Where one turn sends some rows of the set: a few examples, then the rows asked:
j965: [-12 -10  14  32  -5  -5  29  -7  14  -7 -15   4  -1   5  -8  24  22  -3
  -1 -26  23 -24   5 -22 -29   7 -29  14   5 -10  21  21 -20]
j617: [ 31   7   4   7 -12  -4  -6  24 -24   9 -24  22 -30  -5   5  24  -4  20
 -16  -9  32  13 -18   6  -3   7  26  -3   8 -11 -15   4   8]
j68: [ 15  22  18  -3   0  -8  -5 -36   8  24   2  -4  14  18  11 -18   9  24
   0  15   7  -1  15  -3   4 -12  21   4  23  44   7   9   5]
j150: [-10 -19 -24  -7  40 -27  10   1  -6   8 -13  13 -15 -32  19  18   6 -28
   4  -5   3   7   4 -22   1  -4   5 -11  11   4  36  30  -3]
j513: [-25   0  15 -15  10  -5   1  -4  -5 -20  29  10  17  -7  16 -20   3   0
  27 -32  19  -1 -13   8 -24  17  -2  17  -1 -15  -1 -16  23]
j589: [ -5  -9 -23   2  35 -24  14   1 -21   5 -21  16 -12 -32  31  15   3 -24
   4  -7   9   2  -2 -14  -2  13  -2 -11   4   2  36  28  -4]
j603: [ 28 -16  -8   2 -32  13 -14   8  -5  -3   4 -34  21 -14  24   8   7   5
  -6  34  -2  -1  -1 -25   6  -5  21  18   5   3   5  -8   8]
j728: [  2  20 -19  26  27   5   7 -10   0 -11   8  14  -7 -13  16 -18 -14   8
   4 -19  20   6   2  44   2   9  10 -14 -10  24   7 -11  12]
j667: [-15   9 -12   1  -5 -20  -3 -22 -18  -6 -10  12  -1 -11  20  -1 -18 -32
  -4 -24  -5   1  18  11   2  -1  12  -2 -16  43 -23  26  24]
j94: [ 11  -5  10   9  41  27   2 -17   7 -26   3  -6  13  18 -27 -12  16   4
  14   4  13 -26  -1  20 -22  -5  -9  11   9 -18  -3  19   6]
j144: [ 31  -1  13  -1  -7 -16  -5  21 -24  -6 -18 -31  20  -3 -28  25  -1  24
 -20  26  15  -2  -8  -8   8 -12  -2  10  20  21   0   5  32]
j510: [  8  30 -24  23  20  -8  13 -15  12   2   3  20  -5 -30  18 -17 -15   7
  -8  -3  22   6   4  34   7  11   5  -2 -11  20   3  -7   8]
j66: [  9  22 -15  18  34   4  13 -12   8  -4  12  16 -10 -28  14 -13 -13   9
   3 -15  17   9   3  39   3  12   6  -9  -5  23  -3 -12  13]
j383: [-17 -35  23 -20   2   7  11  16   6 -17 -41 -16   0   2 -10  19  33  24
 -11  -4  27   2  12  -1  -9 -21   1  12 -24   2   4   6  24]
j949: [-17  -1  11  26  -8  -2  24  -6  19  -3  -6   6   8   3 -15  26  21  -5
   3 -15  38 -28   5 -17 -23   8 -25  24  -1  -8  28  18 -25]
j70: [ 18 -11  21   6  11 -20 -13  18  -6 -10  -6   8 -11   2  15  47  -7 -17
   6  -5  11  14  -2  32   5  -1 -30 -13  -5  19   4  19  28]
j429: [-55 -21 -11 -20  10  11  -1   1  -1  -6   9  -1 -16   7 -12  27   6  -1
  17   9  13 -11  -2 -19 -22   6 -31  -7  20  -5  20  10 -16]
j953: [  6  -4  -9 -15 -18  -9  -8   1  -7 -11  14   5 -36 -12  -9  16  -4 -13
   9 -45 -10  22  14  10  -6   8 -19  19   4   4 -21  -3   7]
j61: [-53 -27 -10 -18   6  14  16   7   6 -10   6  -2 -14 -11   1  30   6  -9
  15   7   8  -6   3 -14 -27   7 -29  -5  22  -3   9   3 -16]
j391: [-21 -39  23 -17   3  16  12  15  14 -13 -26 -27  -3   0  -9  21  24  17
   3  -7  22 -11  12  -3  -6 -21  -5  20 -26  -3   1  -3  28]
j457: [ 22   3  17  -3 -13 -20  -9  20 -21   5 -20 -30  22  -5 -21  13  -1  31
 -19  29  25  -1 -11  -3   8 -12  -8   8  15  12   1   8  40]
j481: [ -4  -6   1  -7   9   4 -33   5 -12  12   3 -14  17   5   2  -5   4   2
 -23  11  -3 -15   0 -17  39  24  -5 -33  14  14  17  -5 -13]
j341: [ 23 -12   0   0 -32   9 -12   7  -4  -1   7 -36  21  -8  15   8  19   7
  -5  25  -9  -4  -7 -15  13 -16  29  19  -3  -6  13  -9   0]
j233: [-15  12   7  13 -25  -9  -3 -14 -15 -28  -8  12 -12  23 -24   6  29  22
   9  -9   0 -31 -19  -8 -22  23   4  19  23 -12   5   9  15]
j775: [-17   4 -16   4  -3 -17  11 -25 -14  -3 -12   0   1  -6  16  13 -27 -25
  -1 -34   1  -1   7  20   1   3  14  -7 -10  37 -26  25  26]
j420: [  9   4   7   2 -18 -23  -2   8 -18   1 -19 -38  27   7 -29  20   0  31
  -3  25  25  -1 -14  -8   7 -22   1  11  16  17  -3   5  33]
j861: [ 14  16  -3  14 -28 -10 -18  20 -23  18  14   7   5 -25  16 -15   4  -1
  -6 -13   4 -31  -4 -14  20  -9  -6  -2  13 -20   5 -20  22]
j8: [  5  17  27   2   7  -9   3 -31  15  28  -1   2  24   8  21 -28  12  21
   3  10   0   8  13   7   0 -11  17   2  20  34   9   2  10]
j367: [ -6 -13 -15  -3 -18 -11  -8 -13   8  24  16   0 -14  10 -36   3  12  -5
  -4   7   6  -6  14 -43  10  14 -18  -1  27  -2  11   5  39]
j237: [-53 -25  -1 -17   4   9  -3  -2   2   0  16   2  -8  -1  -7  24  -2  -5
  12  14   7 -17  10 -10 -23   8 -35  -8  19 -10  24  14 -17]

j66 turns into j429
j953 turns into j233
j237 turns into j144
Now these:
j341 turns into j667
j61 turns into j420
j603 turns into j775
j617 turns into j513
j94 turns into j481
j383 turns into j8
j68 turns into j589

Where one turn sends some rows of the set: a few examples, then the rows asked:
j929: [  8 -26 -17   1  11 -13  -3 -33  -3   4   0   7  -5  17  12  21  19  -6
 -28  24  44 -20  26  -3 -26   5  -8  -6  14]
j921: [-29 -16  -6  13  25 -38  -5   1   0 -19 -12   6 -15  46   7  27  10 -21
 -38  21  10 -22  31 -19  15  27  -8  15 -10]
j439: [-37   9   9  29  18 -14 -18 -10   6 -16 -12  -1 -32  20  11  16  19   6
 -40   8  31 -35  14  -4   6 -24 -21 -18   4]
j972: [-11  -3   7  29 -19   4 -16 -25 -13 -24   8  -3  -6 -10 -11  31   7  13
  39   6 -14   8  -6  19  30 -23 -14  -7 -21]
j115: [  5 -27   8  21  23 -18 -23   0 -15  -9  17 -10 -24  39  26  32  17  -3
 -31  42  -4 -24  -8   3  14  24 -26   2 -14]
j936: [-24  -1  -3  -6  26 -30  -9  -2   1  -5  -5  -4 -29  41  -4  33   6 -16
 -47  24  13 -21  31 -19  11   9  -6  20   6]
j974: [ -6  -1   7  34 -32  -6   2 -27   5  -6  -1   7  11 -27 -33  -3   8   3
  20  22 -13  -7  17   7  -4   4  14   7  -5]
j190: [-22   7   8  28 -19   7  -7 -26 -14 -16  -4  -3 -18  -7 -15  35  15  21
  40  19 -26   5 -19 -16  24  -6 -11  -6  -7]
j154: [ -2  -2   4  21 -31 -13   8 -27  12 -11  -8  18   9 -17 -24  14  -6   1
  17  -5 -12  -3  24  22  13 -14  11   7   1]
j343: [-11 -13  17  -1   2  -1  -4 -12   1 -10 -26  12  -6 -21 -12   0  -8  29
   5  11 -24 -11  21 -25  28  15  28  14  18]
j395: [ 10 -34 -11   3  35  -2 -10 -22 -23 -14  17  -9 -22  32  15  28  27  -4
 -11  32  37 -19  -1 -14 -12   8 -21  -6  -6]
j335: [-11 -16  17  22 -22  25 -11 -39 -11 -24   3   3 -14 -10 -33  14  15  14
  35  25 -16  -4 -19   4  26 -13  -6  -6 -17]
j56: [-14 -38   1 -17   2   2  -9 -11   4 -16 -15  13  10 -11 -19   5 -13  23
  16   1 -25   7  25 -14  31  16  18   3   0]
j774: [  1 -14   3   7  32 -17 -24   0 -16  -9  24 -27 -30  37   1  31  14 -11
 -40  41   9 -18   6  -1   3   7 -23  12  -6]
j147: [ -6 -31   8 -14  -1   9   1 -20  11 -24 -27  15   4 -14 -33  -7  -1  19
   9  22 -11  -3  25 -15  35   8  26  15   0]
j731: [-17 -17   7  18 -22  11 -19 -29 -11 -15  11   3  -3 -12 -18  22   0  17
  37   3 -27   2 -14  11  20  -5  -8 -16 -15]
j614: [ 21 -20   3  14  17 -11 -15  10   3 -13  23  -8 -24  29  10   8  26   6
 -31  39  13 -32  -3   8 -11   2 -30  -7  -9]
j408: [  0 -29  16  15  30   7  -2  -2 -16 -45   3 -11 -13   1 -16  16  -2  17
  27   5 -22   6   3  -6  51  -5   6  12 -20]
j107: [-16 -11  13  15 -34  12  -2 -45  12 -12 -17  17   6 -22 -36  -1   3   8
  14  15  -4  -9  13   8  17 -11  14  -2   2]
j79: [ -6   2 -13   7   4 -25 -13 -17   7   4   2 -16  -3  20  -2  31  12 -14
 -55  35  23  -4  29   6 -11  -5 -19   5  12]
j440: [-35   2  -7   8  18 -29  -6  12  13 -17 -12  14 -39  44   2  23  25  -3
 -22  16  21 -39  21 -21  11  -1 -16   4 -17]
j631: [-18 -35  13  20  21   7   5 -11  -6 -31   9  -9  -7   3 -26  12   2  18
  28  10 -32   1  -1 -10  44   3  14   7 -34]
j669: [-10 -33  14   2  14  20  -3 -14  -9 -38  -6  -1 -19   2 -32   6  10  17
  30  27 -18  -4  -3 -21  47   3  11  11 -25]
j839: [ 12 -16 -20   4  11 -19  -1   3  24 -14  -4  -5   7  24   7  18  29   3
 -41  40  27  -1  21  -5  -9  -9 -28 -10   3]
j798: [-19 -22  -3   6  44 -13  10 -21   5   2 -13   1 -31  35  14  30  22   1
 -29  23  35 -35  27 -20  12   2  13  12 -10]
j776: [  1 -26   8 -10   9  -8  -9   0   4 -21 -17  15   5 -14 -14   4 -16  18
  12   2 -16  -6  37   0  35   9  26  21  -1]
j829: [-22 -15   8  27 -20  -2   7 -38  18  -5  -4   9  16 -22 -30   3  -6   9
  10   0 -20  -3  21  15  17  -7  21  -1  -8]
j565: [-27  -4   0  33  17  -7   4 -42  -1  10   1  -2 -34  29  16  40  32  -3
 -19  20  37 -37   6   3  -4 -16  -4  -3 -10]
j818: [ -6 -27  12  26  29   8  -2  -6 -16 -38   0 -24  -3  -8 -26   0   9  19
  22  29 -17  13   7 -28  32   9  12  10 -19]
j200: [-34  -1  14  52   9 -20 -23 -30 -12 -11   4  -9 -16  24  17  28  11 -16
 -45  16  18 -26   5  10   4  -4 -28 -17  -3]
j248: [ -8 -11 -10  15   1 -28 -10 -19  15   1 -15   2  14  20  23  34  15  -7
 -55  35  16   0  27   4   4   8 -21  -8  11]
j516: [-28  11  10  25  11 -16 -22 -26 -12  -2   9 -20 -35  29   3  42  11 -12
 -45  21  17 -23   3   5   3 -17 -28  -4   7]

j395 turns into j798
j774 turns into j936
j335 turns into j669
Now these:
j439 turns into j614
j343 turns into j974
j154 turns into j972
j115 turns into j921
j829 turns into j731

